[-19 23 17 -23]
[6 -5 0 -1]
[-17 11 19 -14]
[26 -24 -19 18]
[-36 34 43 -41]
:
[-19 23]
[6 -5]
[-17 11]

[1 6 4 -7 2]
[17 1 -20 1 4]
[40 -1 -43 7 -21]
:
[1 6]
[17 1]
[40 -1]

[31 -24 8 16 20]
[23 -40 31 33 36]
[-25 41 -46 -45 -44]
:
[31 -24]
[23 -40]
[-25 41]

[-41 34 -12]
[-43 -49 28]
[-44 40 -13]
:
[-41 34]
[-43 -49]
[-44 40]

[19 3 1 -10]
[-12 4 -13 12]
[-40 -6 -33 26]
[-19 3 -20 15]
:
[19 3]
[-12 4]
[-40 -6]

[-25 47 36]
[-3 -29 -25]
[-7 -28 -28]
:
[-25 47]
[-3 -29]
[-7 -28]

[-8 -24 16 -2 -1]
[-20 -13 16 -19 -12]
[32 0 29 -29 47]
[-19 -15 -6 17 -23]
[10 -35 32 0 10]
:
[-8 -24]
[-20 -13]
[32 0]

[11 38 -20]
[-21 28 12]
[15 -26 -19]
[23 -1 4]
[12 -9 25]
:
[11 38]
[-21 28]
[15 -26]

[-6 -4 1]
[0 -8 -8]
[-1 4 4]
[16 -26 -35]
:
[-6 -4]
[0 -8]
[-1 4]
---
[12 -11 -7 -11 -4 16 -14 0 -17 -17 -6 -17 -17 -2 -9]
[-16 5 1 -46 2 5 18 26 21 14 -12 7 3 5 15]
[1 -17 -5 4 -4 -2 -2 21 -19 19 1 -5 -8 -19 -19]
[7 7 6 3 -14 -3 27 -7 1 -21 -19 2 -3 -7 -7]
[5 2 -13 -12 -5 -28 -13 -5 18 4 7 16 21 -3 10]
:
[5 2 -13 -12 -5 -28 -13 -5 18 4 7 16 21 -3 10]
[12 -11 -7 -11 -4 16 -14 0 -17 -17 -6 -17 -17 -2 -9]
[1 -17 -5 4 -4 -2 -2 21 -19 19 1 -5 -8 -19 -19]
[-16 5 1 -46 2 5 18 26 21 14 -12 7 3 5 15]
[7 7 6 3 -14 -3 27 -7 1 -21 -19 2 -3 -7 -7]

[32 -22 -16 13 -28]
[24 -4 14 -7 -22]
[37 -10 10 22 -32]
[-8 -16 1 -1 22]
:
[32 -22 -16 13 -28]
[-8 -16 1 -1 22]
[37 -10 10 22 -32]
[24 -4 14 -7 -22]

[15 4 2 4 1 0 -2 4 1 -3 -17 2]
[5 1 8 -3 0 -13 -6 -5 5 0 16 4]
[3 2 23 4 14 -16 6 0 17 -5 39 3]
[4 -2 -11 -10 0 2 -7 -2 -3 -3 7 -3]
[-15 1 5 -1 -4 1 -6 2 10 7 10 -1]
[-4 9 6 2 17 2 -2 1 24 3 -6 -3]
[1 5 -6 3 -13 2 7 6 -22 2 -12 0]
:
[4 -2 -11 -10 0 2 -7 -2 -3 -3 7 -3]
[1 5 -6 3 -13 2 7 6 -22 2 -12 0]
[15 4 2 4 1 0 -2 4 1 -3 -17 2]
[-15 1 5 -1 -4 1 -6 2 10 7 10 -1]
[-4 9 6 2 17 2 -2 1 24 3 -6 -3]
[5 1 8 -3 0 -13 -6 -5 5 0 16 4]
[3 2 23 4 14 -16 6 0 17 -5 39 3]

[-31 -18 -14 15]
[-1 34 -1 7]
[-7 -14 5 -10]
[0 35 2 5]
[-6 26 -8 15]
[-24 38 -4 15]
[3 0 12 -10]
[-20 48 7 6]
[-37 -13 30 -14]
:
[-31 -18 -14 15]
[-6 26 -8 15]
[-24 38 -4 15]
[-1 34 -1 7]
[0 35 2 5]
[-7 -14 5 -10]
[-20 48 7 6]
[3 0 12 -10]
[-37 -13 30 -14]

[13 4 -37 27 28 16 -13 -20 26]
[18 32 5 1 -1 -26 -26 3 -10]
[28 25 -16 17 3 -29 -27 17 -24]
[-34 -25 21 -24 5 41 18 -26 27]
[-33 -24 19 -27 11 38 24 -23 29]
[27 12 -13 23 -2 -23 -12 21 -18]
:
[13 4 -37 27 28 16 -13 -20 26]
[28 25 -16 17 3 -29 -27 17 -24]
[27 12 -13 23 -2 -23 -12 21 -18]
[18 32 5 1 -1 -26 -26 3 -10]
[-33 -24 19 -27 11 38 24 -23 29]
[-34 -25 21 -24 5 41 18 -26 27]

[11 10 0 -29 -6 -14 -12 14 -16 19 -23]
[35 17 3 0 5 -24 -11 -14 -8 -24 17]
[1 1 -17 -2 -19 22 11 7 -30 30 8]
[-40 -27 4 -2 -5 6 13 17 20 15 -19]
:
[1 1 -17 -2 -19 22 11 7 -30 30 8]
[11 10 0 -29 -6 -14 -12 14 -16 19 -23]
[35 17 3 0 5 -24 -11 -14 -8 -24 17]
[-40 -27 4 -2 -5 6 13 17 20 15 -19]

[21 25 6 15 -30 9 3 8]
[-17 3 -27 -14 -7 -8 -4 18]
[10 21 4 5 -9 4 -6 6]
[7 13 8 -2 -10 -12 5 -1]
[4 36 -9 4 -28 2 -1 6]
[12 12 19 8 -16 24 14 -5]
[15 18 12 24 -16 19 -22 -7]
:
[-17 3 -27 -14 -7 -8 -4 18]
[4 36 -9 4 -28 2 -1 6]
[10 21 4 5 -9 4 -6 6]
[21 25 6 15 -30 9 3 8]
[7 13 8 -2 -10 -12 5 -1]
[15 18 12 24 -16 19 -22 -7]
[12 12 19 8 -16 24 14 -5]
